In the rows, zero is written as 128.
Which row each row swaps with, under one turn or mirror
j668: [105 114 132 155 147 124 112 109 123 149 140 120 138 125 120 149 137 119
 114 121 112 104 120 131 137 131 102 148 129 171 166 132 166 142 122 118
 108 113 149 141 202 116 102 108 125 132 124 144 131 133 123 124 128 141]
j539: [140 128 132 128 126 151 138 142 159 158 134 159 146 111 126 126 118  85
 117 119 142 143 134 140 109 139 131 107 126 134 130 133 142 132 143 125
 120 130 130 138 158 137  96 111 137 106 121 144 111 134 126 114 123 136]
j621: [115  97 139 138 154 125 119 137 150 161 118  91 132 127 126 149 122 111
 121 138 137 108  99 132 118 142 107 131 131 144 119 144 142 133 105 128
  99 131 144 140 149 146 111 122 131 122 154 152 128 113 113 147 140 117]
j389: [135 140 139 151 123 146 140 161 146 160 123 117 150 131 112 123 126  89
 117 123 150 126 119 131 113 149 137 104 115 133 123 140 154 115 129 122
 102 127 106 153 152 109  96 124 116 127 109 150 100 147 132 108 150 121]
j830: [146 131 134 136 131 143 135 143 151 155 133 148 149 121 127 131 122  89
 127 113 144 136 132 141 107 135 130  92 131 143 131 125 146 128 139 122
 125 126 121 141 163 109  96 104 120 113 112 127 110 143 124 101 121 128]
j153: [111 112 126 140 126 120 126 105 135 144 174 117 139 125 134 137 145 114
 126 118 129 131 133 139 113 129  90 163 136 157 158 127 158 134 114 113
 118 112 121 152 182 126  81 128 108 147 145 138 124 115 121 145 141 127]
j676: [122 103 124 132 150  96 115 123 132 144 131 119 149 109 130 149 137 128
 117 124 117 110 128 146 100 145 104 137 148 137 149 133 159 146 123 110
 135 111 156 129 197 125 112 139 131 128 122 154 125 118 121 119 117 143]
j301: [ 92 112 136 151 137 119 105 101 140 140 132 117 121 118 137 146 122 106
 109 129 116 140 116 127 124 132 111 129 124 149 149 140 134 142 107 133
 119 107 144 133 177 137  92 135 123 119 132 165 135 103 119 144 132 155]
j410: [122 138 140 160 127 141 118 144 128 159 136 110 160 135 121 126 129  88
 114 123 136 105 123 115 127 140 134 130 114 149 145 139 168 116 137 116
  95 116 118 162 176 102  93 116 131 126 101 163  97 154 134 124 143 126]
j213: [ 98 112 143 146 138 124 111 103 140 141 125 120 118 118 136 154 120 105
 110 123 115 145 120 129 125 135 112 118 126 152 153 137 136 137 102 137
 118 104 139 134 173 129  95 128 117 118 132 157 139 104 112 137 128 149]
j660: [138 107 128 137 149 129 123 155 148 162 115 106 144 138 127 145 128 109
 132 143 151 104 106 134 104 146 120 103 131 136 106 137 147 132 132 121
 101 136 137 148 153 128 117 118 123 117 141 128 122 137 115 115 132 105]
j300: [133 134 123 159 134 129 132 155 135 170 135 113 169 103 128 139 135  82
 109 124 133 136 134 157 121 148 128 115 129 120 134 147 148 127 134  97
 129 114 124 138 186 104 100 112 133 128 109 154  95 132 130 110 153 134]
j631: [137 108 116 127 124 124 141 133 142 140 147 126 137 132 108 130 141 144
 131 126 150 104 115 135 101 145  99 162 138 138 129 123 164 136 130 103
 108 134 126 133 179 139  90 131 124 142 154 143 123 125 143 116 132 121]
j994: [108 108 143 133 141 103 112 115 135 132 131  99 129 125 123 141 123 132
 118 118 127 100 117 123 107 141 103 150 134 149 151 131 164 132 106 126
 108 114 146 141 174 135 104 151 120 129 124 174 130 119 124 139 122 138]
j165: [143 126 138 136 136 137 135 136 151 149 127 144 145 117 130 139 125  87
 125 114 142 143 135 147 105 141 131  86 131 139 132 126 144 130 130 128
 126 121 119 137 163 106  98 109 114 111 113 129 117 136 117 100 122 129]
j177: [100 111 129 142 128 130 105 101 148 136 125 143 124 124 136 139 120 111
 112 135 125 131 116 120 119 138 116 126 115 149 142 132 140 149 127 134
 113 118 157 138 180 150  94 138 135 108 136 159 136 114 123 135 120 155]
j373: [113 139 128 168 132 159 140 144 143 178 126 128 140 122 110 132 134  88
 104 129 131 134 113 137 144 146 129 116 114 152 134 146 150 125 126 126
 102 127 116 138 162 113  94  94 123 134 124 140 110 142 130 112 160 133]
j515: [128 124 108 147 110 134 139 147 146 152 130 122 145 128 116 127 139 116
 117 148 158 131 110 137 107 159 120 137 116 113 111 144 143 133 130  99
 109 128 115 135 167 137  84 140 120 141 149 153 106 123 145 113 166 125]
j784: [125 109 121 127 123 126 140 126 145 136 141 133 133 131 108 132 140 146
 130 131 145 104 110 130 110 146  96 163 133 148 135 124 164 136 122 111
 103 134 131 132 174 147  90 129 120 144 155 143 127 123 141 118 137 119]
j642: [129 132 110 153 114 133 131 132 136 154 164 119 155 129 139 130 147  90
 124 135 146 147 135 144 105 140 119 124 122 127 127 134 145 127 136 100
 119 118 103 161 180 104  81 128 101 145 130 124 106 135 127 116 157 125]
j519: [122 123 108 155 110 141 141 142 142 154 136 114 136 133 109 129 139 120
 116 144 154 132 106 134 115 158 119 145 115 120 111 144 140 130 129 104
 102 133 113 133 171 135  83 136 121 146 156 152 114 118 150 123 165 125]
j262: [111 117 142 143 138 108 107 129 127 144 139  95 159 118 129 137 128 106
 114 118 125  99 130 120 110 138 118 150 127 139 155 137 167 123 123 109
 112 105 139 155 185 119 101 139 140 122 104 180 107 131 128 142 129 135]

Swapped with j994: j389
Swapped with j642: j153
Swapped with j676: j373
Swapped with j539: j177

